In the data rows, the value 128 means zero.
Here are some points, each followed by its number:
[147  99 117 191  77 178 107 102  99 143 130 136  95 134 103 130 239  35
 140  23 135 202 116 140 230 113  76 103  67 120 150] 0
[100 229 119  98 241  47 235 175 126  80 121  87 153  58 119 180  55 109
 107 199 121  74 150  98  66 155 148 141 138  82 118] 1
[111 122 119 125 155 116 136 156 114 136 104 127 129 110 102 103  97 113
 100 151 143 141 111 119 119 145 152 130 156 139 122] 2
[140 122 139 140  93 137 120  85 131 140  94 111 131 108 175 138 102 125
 146  89 114 102 123 137 139 146 130 111  91 166 133] 3
[145  89 135 134 129 125 124 119 126 139 111 120 135 130 117 138 144 148
 126 131 115 136 134 139 109 115 103 143 134 150 141] 4
[149 132 120 114 125 108  93 167 100 140 104 130 124 112 106 109 105 104
 112 155 118 146 126 118  93 160 172 144 176 101 104] 5
[136 121 114 143 149 137  95 161 108 129  92 143 132 126 101  99 123 107
 136 142 132 172 122 140 113 109 137 153  78 124 136] 6
[114 131 156 108  79  76  93 162 136 161 132 120  90 136 154 102 115 112
 110 101 140 140 106 138  82 123 159 100 114 162 151] 7
[122 136 121 163 104 131 170 131  68 119  77  98 111 136 145 139  95 194
 198 200 119  57 117 122 162 153 127 133 189  96  87] 8
[ 79 106  75  78 113 118  95 189 110 174  76 167 112 101 119 127 122  61
  59 194  78 109  61 110 102 159 217 115 154 178 155] 9
[117  98 146 124 135 113 114  94 193 168 183 144  69 141 135 129 199  98
  81 110 121 102 101 134 164 126  57 101  45 143 203] 10
[163 110 148 150  83  99 144 100 160 125 148 154  66 129 133 145 191 130
  64  84 131 128 149 148 186  98 101 192  61 151 105] 11
[117 142  81  89 164 181 116  80 122 136 159  77 120 162 204 113 130 125
 172  74 141 122 176 205 152   0  87 121 135 159 108] 12
[172 162 135 118 130 146 153 121  97 104 130 155 153 150 108  85  74 128
 105 149 135 144 154  89 141 165 147 153 123 109 134] 13
Which two points above are nearest to each new point by angle, seen from the average point of the numbered points? Their numbers follow each, smallest number first.
[131 153 138 117 131 106 101 137 154 154 153 148 150 145 125  99 135 154
 134 129 126 115 139 122  96 108 118 108 114 108 141] 7 10
[137 127 153  96 171 159  81  87 146  87 141 144 170 140 131 164 165 155
 192 126 110 163 164 139 115  85 191 102 206 134  94] 4 12
[125  86 159 122 118 131 142 109 179 142 172 131 110 146 129 144 170 133
  92 101 112 111 124 127 106 123 127 142  96 129 124] 10 11
[162 191 121 130 182  59 112  82 137 121 129 169 198  86 143  98 119 149
 160 145 132 135 132 106 100 101 110  72 146  92 117] 1 13
[125 115 128 125 107 164  50 125 176 121 155 188 119 187  86  85 215 139
 104  89 122 133 148 183 139 119 152 122 127 117 187] 0 10
[118 106 153  20  98 141 118 102 129 156 104 126 130 134 146 139 164 160
 159  92 162 132  99 130 113 147 111 112 116 161 107] 3 4
[142 130 127 125 122 146 138 132 109 149  78 143 146 138 126 154  86 123
  96 153 151  80 110 109 108 129 159 124 121 123 226] 9 13
[113 129 136  85 118 107 106 133 100 129 183 137 115 217 166 139 130 150
 166 110 152 157 153 136 167 132  56 159 122 131  82] 11 12
[ 53 131  89 103 177 137  67 152 224 140 122 142  88  77  85 208 196 150
  46 215   0 174  99 147 143  97 193  83 134 165 149] 9 10
[127 138 131 132 140 119 109 154 138 137 143 146 136 128 123 116 118 128
 132 110 122 151 117 110 124 135 134 116 124 134 159] 6 7
[105 211 110 142 203  83 224 171 140  73 113 103 164  68 103 169  71  94
 127 188 142 127 131 102 104 163 150 139 142 107 114] 1 2
[125 150 122 136 136 124 103 163 130 121  99 145 132 119  87 153 126 100
 122 156 100 164 120 131  74 156 177  98 154 153 146] 5 9
[121 106 111 126 103 139 109 125 148 118 144 132 122 131 114 149 158 110
 107  91 137 139 112 140 123 121 129 119  74 156 193] 0 10
[103  94 128 113  84 139 145 102 117 118 144 109 126 142 134 146 184 127
 141 116 153  99 115 137 141 101  93 129 146 115 127] 4 12
[158 128 162 150 123 140 139 161 103 130 114 104 129 121 151 147  76 154
 142 140 153 115 158 125 139  96  81 124 158 103  97] 4 8
[151 190 145 173 157 118  73 134 138 131 123 147 146 126 105  72  67 164
 131 117 155 161 109 167 111 150 146  99 117 157 143] 6 13
[134 100 130 123 123 139  76 118 142 111 153 169 112 163 114 102 184 122
 117  97  94 124 122 127 119 126 135 135 144 122 172] 0 10
[156 132 119 133 117 123 113  67 134  83 177 116 120 157 177 116 181 151
 181 134 110 102 140  75 131 102 125 133 158 130  96] 8 12
[169 120 119 130 181 103 132 132 135 141 118 134 150 109  90 115 130 159
 155 137 109 148 101 134 108 141 119 103 137 124 102] 2 4
